The rows of R fall into 3 groups, which share some directions, and each row is roughly a mix of its group's hidden directions.
R (111 x 11):
[[  6.0  -5.4 -18.1  -3.9  -5.0   5.8  53.7  -4.0 -20.7 -17.4 -36.1]
 [  7.7   0.8 -10.7  54.9   2.1  20.4 -17.9  23.6  28.1  -2.1  10.6]
 [ 23.1 -17.2 -33.8   3.7   4.3 -20.9   9.9  27.7 -26.4 -31.2 -20.6]
 [ -8.0   5.4 -15.3  12.7   0.3 -28.9 -35.2   7.4 -40.6 -27.8 -18.9]
 [-19.5   4.8  25.5  -2.3  16.2 -12.9   2.3  19.2 -56.1   8.4  18.1]
 [ 29.7  -4.5  -9.2  -0.9 -31.3  -3.7  42.1  11.7  -1.2  -8.5 -38.0]
 [ 27.4   4.8 -15.9   1.8   4.4 -24.4   0.2   0.7 -42.6 -43.6   6.5]
 [  3.8  -6.1  -3.9  26.4 -25.4  -2.7 -43.4  17.6  34.4 -23.3   9.0]
 [  9.9  -7.9  15.4 -29.3 -28.0  -4.2 -32.2  13.9  18.8 -41.1  -8.4]
 [ -0.7  -0.3 -17.3  18.4  13.5 -14.7  15.6  40.4 -18.5 -42.2  19.1]
 [-14.9 -10.4  -8.0 -15.8  42.3   7.6 -16.6  25.2  -0.4 -35.9 -26.7]
 [ 23.0 -25.6   1.6 -25.5  22.4   8.2 -45.1   4.9  -3.7  -1.8 -30.3]
 [ 29.9 -21.7  -7.8 -25.4  14.5   8.5  51.8  14.3   9.4   7.3  -3.9]
 [ 17.7  -1.0 -19.1  -5.5 -29.2 -31.7  19.4 -26.2 -34.2 -24.7   1.4]
 [-26.1  15.4   0.4 -33.3  -6.6  -6.1   4.9 -33.8  45.6   6.1  -4.3]
 [-13.0  31.2  26.6  48.6  12.9 -12.1  -7.9   7.2   0.6  -3.2  27.5]
 [-11.9   4.7  35.4  -9.7  12.3 -19.8  49.4  17.3 -17.1 -17.5  -1.3]
 [-35.0  12.8  -1.5  16.0  22.1   5.1 -45.4 -10.4  -3.2  14.4  29.3]
 [  4.1  -3.4 -18.2  52.7  24.4  13.2  -9.9   9.8 -30.5 -11.5 -15.6]
 [ -7.4  12.8   9.4  -6.4 -10.7 -25.4  17.6   5.5   0.1 -50.7  37.3]
 [ 36.8 -11.3   7.5 -46.6  -9.3  -9.1  -7.4 -30.2   6.5  16.6  15.3]
 [ -6.2  -3.2 -13.7  62.1   2.8  18.6  -4.5  20.9  -0.2 -22.1  -1.9]
 [  2.4  15.9  13.5   9.3 -34.7   7.8  23.4 -44.2   3.5  21.1  25.6]
 [ -3.9  -7.6  13.0  10.1  18.6  19.5  29.3   7.7 -50.8 -28.6  -4.2]
 [-16.2 -26.8  -4.8  18.4 -16.4   1.0 -45.8  -4.9  -8.6  -2.9 -39.9]
 [-20.0  13.1  10.6   9.3   2.6   9.5  54.3  20.8  -8.5 -16.0 -28.7]
 [  1.7  -7.2   8.5 -42.4  21.8 -21.2  16.9  30.6 -18.7 -30.0   9.2]
 [  7.0 -15.9  -8.8  11.5   8.6   9.4 -10.5 -46.1  31.0  15.1  36.1]
 [-16.2  12.4  22.3  15.1  22.8  14.9  -2.8  34.3  39.3 -25.6 -11.6]
 [  8.4   7.4 -38.8  21.9 -23.3  16.4  36.2  27.8  14.3   8.2 -11.3]
 [-44.5  17.5   5.6   5.0  -6.3  11.0 -30.5 -10.8  14.4  25.7  31.3]
 [ 17.2 -32.7 -35.0  20.9   7.7   2.6  -6.6  30.9 -18.3   6.9 -30.5]
 [-10.3  -2.3  12.1 -47.1  34.3 -21.5 -15.3   7.0 -31.2  -5.0  -2.2]
 [ 23.7  -6.1 -32.8  14.2  13.5  26.4 -44.1 -15.5 -20.6  -5.7  -3.4]
 [-17.3  -3.6   2.4 -26.1  41.7  -1.7 -15.6  30.4 -27.8 -16.9 -21.1]
 [-21.6  -2.7  17.7 -29.6 -24.7 -29.4   1.0 -42.5 -19.0  -6.9  -7.4]
 [  2.2   9.8 -45.6  15.4  -3.2  -6.0  24.0  44.0 -16.5 -11.2  -5.7]
 [-18.1 -23.1 -34.8  -0.1 -17.7  -9.8  22.9  24.6  19.4  -8.5 -36.6]
 [ -3.3  29.4  22.8  46.9  20.2   7.7   8.7 -14.3 -21.3  11.8 -21.6]
 [-14.8  13.5  33.6 -29.7  -4.5 -32.9  -1.1 -21.3 -21.6 -29.0 -11.2]
 [ 22.2 -34.1  -4.8 -32.3  13.2  22.5 -31.4  23.4  21.4   2.6  -1.8]
 [ -7.7   8.3  -8.9  30.6 -23.9 -20.3  -0.8   3.6 -38.7   5.6 -41.7]
 [-31.5 -15.5  11.5  27.8  -1.5  40.9 -17.1  -7.3  -1.1 -15.2  31.8]
 [-10.2 -27.0  11.3   9.0  28.0 -33.0 -17.6  15.0  -3.6 -35.6  25.9]
 [ -2.2  -8.0 -11.2   2.0  41.5 -31.4 -18.3 -15.8 -38.4 -15.7  13.9]
 [ 32.0  -8.2  21.9  -5.1   1.6  27.8  37.6  -5.1  22.7  24.9 -21.3]
 [-30.9  25.9   2.0   6.3  34.6 -13.3  15.2   0.8 -40.3 -16.8  14.8]
 [-29.0  -3.9 -11.4 -21.4  16.8  12.4  31.6  -1.7 -31.2 -21.9 -32.7]
 [-18.1 -16.0  -1.4   6.5 -29.5   0.1 -38.8 -30.9   8.5  32.2 -18.4]
 [  8.1   4.9 -14.5  34.6 -12.8  23.1  -4.4  28.3  40.1  27.9  -2.3]
 [ 20.0  -5.4 -24.9  43.4 -21.3  -1.7  23.0  20.9  21.7  -7.0 -22.9]
 [-12.5   6.0  13.0  -1.0   6.2   1.1  60.2  -7.2  -5.0 -32.2 -16.2]
 [ 15.4 -14.4   1.9  15.9  19.1  28.4 -19.9  22.7  40.8  -2.9  30.8]
 [ 34.9 -34.9  -8.1 -36.4   9.0 -12.5  -0.9  22.5  15.7 -14.1 -19.6]
 [-18.3  29.8  20.2  -3.2  16.1 -10.6  36.4  31.4   4.5 -31.1   9.9]
 [-19.3 -21.3  -3.3  -5.5 -11.8  15.5 -43.3   6.3  40.7  24.0   3.9]
 [  2.4  -7.4 -29.3  11.9 -32.5 -11.0 -26.8 -37.6 -14.2  28.9   0.4]
 [ -3.8  -9.7   3.6 -14.0   4.0  16.3  22.5 -24.1 -14.2  46.5 -36.7]
 [  6.3 -11.9   5.3  26.2  22.3   2.3 -40.5  43.9 -16.1  -6.6  11.5]
 [-20.4   8.1  55.5  15.9  -6.8  -3.5 -17.9 -23.7   7.4  -5.9  23.5]
 [  1.6 -24.2  10.5 -22.3  30.4  23.7  13.0   9.3  28.8  18.7  35.9]
 [-27.9  20.7  36.3  13.7  12.2  18.3 -26.3  -6.3  12.9   2.4  36.2]
 [-26.6  35.6  27.5   1.3  -0.4  -2.2 -18.7 -43.2   2.7   9.2  19.0]
 [ 35.7 -17.0  -4.8 -12.2 -21.9  14.4  40.1  11.5  23.0   3.2 -26.5]
 [ 36.7  -5.3   6.5 -27.5   4.9 -24.2  41.5   1.5 -21.1  -8.3 -19.6]
 [  3.3 -11.6 -14.6 -14.2 -22.9  33.6   4.8  39.1  38.4  11.7  -4.6]
 [ -1.4  19.2  -1.9   6.8 -32.8  -6.2  18.4 -49.4  20.1  20.2  16.7]
 [ 18.7   4.2  -2.3   0.1  11.3 -34.1   1.7 -43.0 -33.7 -11.9  24.8]
 [ 24.9   0.9  -4.8  -3.8  28.1  43.5 -27.9  -1.4  35.9  -0.4   1.0]
 [ 14.1 -20.3  17.7 -13.3  38.5 -10.4  -7.7  -0.2 -34.0 -34.4  17.7]
 [ 24.1   4.3  -1.4 -11.4  15.0   2.5  56.3 -12.5 -32.1  -0.1  -9.1]
 [ 16.2  19.1 -15.0   8.5 -37.2  28.2  10.4 -20.9  -8.9  40.0  -9.1]
 [ 28.6   0.1  -6.0  -4.5   7.7  -9.4 -19.0 -46.6 -25.8   7.5  33.7]
 [-36.4  11.8 -10.1 -15.5   0.6 -16.9 -28.6   9.4  45.0  17.0  -9.4]
 [ 24.9 -27.1 -13.9 -27.6   9.2 -18.5  26.1  29.9 -17.5 -24.2 -14.2]
 [ 26.3  -3.6   5.2   3.2 -14.3   7.7  55.7  16.8  17.3  -9.0 -25.2]
 [-13.6  18.7  12.2  -8.2  38.6  30.7 -16.0  -4.3  22.0  14.6  35.4]
 [ 21.9 -13.5  -5.1  34.9   2.7 -37.3 -10.1 -18.9   3.9 -22.0  33.7]
 [ 21.5   1.3 -40.2  37.5   2.3  21.1  18.5  19.8   8.9  20.2  15.6]
 [ 32.3  19.5   9.1 -15.4  -6.4  25.9  37.1 -13.9  36.7  -4.1  -4.9]
 [ 24.7 -18.0  -9.7 -37.4  24.2  14.9   9.8   9.9  -2.8  27.0 -35.2]
 [ -9.0  19.9  -7.4  44.1 -16.9  -2.2  40.1  18.4  -0.2  -4.7 -25.9]
 [ 11.5  22.3  16.0  37.5  -5.2  -8.3  14.4 -47.6 -22.2   6.3   0.3]
 [ -2.2 -15.1  -0.4 -27.0   9.7 -16.5 -35.5  10.3 -32.1 -35.5 -20.6]
 [ -2.4  14.5  30.7 -29.1  31.2   2.6  47.3   5.9  -7.3  -9.7   0.6]
 [ 47.7 -38.0   9.7   0.3   8.7 -13.5  -6.1  26.4 -11.0 -18.3  11.8]
 [ 33.8 -20.7 -24.9  17.9 -12.7  17.9  20.4   6.2  10.0  18.5 -39.1]
 [ 36.5 -35.9 -25.9  25.0 -12.2  12.5  -0.9  23.3  11.2 -17.8 -14.3]
 [-16.4  -7.9   7.8   7.2  31.1  34.9 -22.9  20.4  28.7  31.6   4.2]
 [ -2.3 -20.0   2.3  -3.0 -14.4 -25.2  16.0  27.2 -40.1   4.6 -38.9]
 [-18.6 -19.1 -21.3   3.6 -18.7  13.8 -16.1  35.5  21.8  18.9 -36.6]
 [ -4.9  -1.7 -20.8  21.3 -31.3  -4.1 -32.4 -19.5  31.3  25.2  21.1]
 [-31.9   3.8  -3.3  11.5  10.2  26.6 -49.1 -19.5   7.9  -1.1  23.8]
 [-27.8   9.2  16.3  -0.9  35.3 -13.4 -39.4   1.5 -28.1  -9.0  20.9]
 [-26.1  13.4 -21.0  27.4  10.3 -12.2 -22.7 -25.7 -29.8  32.0  -3.4]
 [ 21.9   6.5  33.3 -24.4  19.1  -5.5  39.9 -23.2 -19.5 -16.5   0.0]
 [ 32.7  -0.5 -18.3  -2.2  -1.6 -17.4  50.8  -1.0  -4.9 -33.0  -0.7]
 [-18.7   6.7 -36.4  35.8  10.9   0.8 -23.4  32.5 -12.4 -14.6  17.8]
 [ 16.2   9.7 -38.5  14.0 -10.4 -17.4  -8.9  15.4  -4.8 -25.5  44.3]
 [ 45.6 -20.7 -14.4   4.1 -31.3  -6.0  10.9  13.9  33.3  10.9 -10.7]
 [ 13.6  18.6 -38.1  10.5   9.3  -8.7  32.1   2.4 -24.1  -0.1  39.1]
 [ 34.5 -28.7 -16.9   1.1 -16.5   6.2  33.6   8.4   4.2  13.4 -37.4]
 [ -0.8  25.8  -6.6  35.1 -23.8  17.9 -20.3 -22.7  30.3  22.2  15.4]
 [  5.7   1.6 -15.6  19.5 -42.4  -0.6  27.0   0.2  41.8  16.8 -13.9]
 [ 31.3 -16.0  31.8 -29.4  -0.5   1.8  42.9   3.4   7.4  -7.1 -18.2]
 [ 18.7   2.8   7.1 -19.0  35.3  12.9  35.2 -26.2 -24.7  21.1  15.6]
 [ 10.4  -9.6 -25.3  11.8   5.3 -23.6 -13.5 -21.6   4.8 -41.6  37.9]
 [ -1.1 -13.3  22.8  14.2  -7.0   5.7 -29.5  26.7  39.3 -35.5  -6.4]
 [ 15.9 -25.3 -27.6 -42.9 -11.2  -6.1  -6.9  11.0  16.4 -10.5  34.6]
 [ 32.7 -14.0 -35.4   9.9   9.8  12.3  15.2  34.5  12.3 -31.1   1.4]
 [ 12.8  -1.8 -16.0   8.2 -30.4 -11.0 -30.8 -43.1 -13.9  29.5  -1.1]]
One row of each group comes first, with its name. Which group is each row after those in?
[ -0.6  -5.0 -14.9 -26.1  25.8  -9.7  29.5  -0.7  -3.7 -34.0 -41.0]
U
[  5.3 -11.2 -32.5  -3.9 -14.7 -23.9 -23.6   9.5 -39.1 -28.8 -19.6]
S
[-35.6  25.4 -38.3   1.1   6.7 -10.6   0.1  -9.7 -20.8  34.4  12.3]
J

[-20.7  -3.1  -4.9   0.4 -17.9  25.3  25.5  15.8  24.3  49.3   7.8]
J
[ -6.1  -0.5  17.9 -48.4  -8.1 -32.3  -3.1 -20.2 -19.0 -28.0   5.5]
S
[  5.7 -10.6 -14.5   8.0 -13.9   9.2 -42.8 -28.2  -0.9  44.8  -8.3]
S
[ 13.6  -6.7   7.0  13.8   9.1  22.7 -44.2 -25.0  12.3  39.5   6.9]
S
[-51.2  20.4  22.4  -0.7  27.3  14.9  -5.8  -2.7 -25.7  -9.6  10.0]
U
[-22.6  -3.3  10.6 -24.4  52.0  12.2 -22.3  -0.1 -13.0   7.9  24.4]
S
[-31.2  17.1  36.6  -2.3  13.2  -8.3  22.9  16.4 -40.4   3.9  10.5]
U
[ 15.6 -14.0   2.4  19.5 -18.5  12.9 -49.9   0.5  38.5   7.3   6.4]
S
[ -6.2  12.5  -6.8  16.1 -27.1   9.3 -38.3   4.7  19.1  45.4  12.9]
U
[ -7.7  32.9 -46.5  -8.0  -0.8 -11.1  18.1 -33.6  -5.9  19.8   5.4]
J
[  9.9  13.3  -1.8 -24.3   4.7 -21.8  20.8   9.4  -1.3 -53.4  25.8]
J
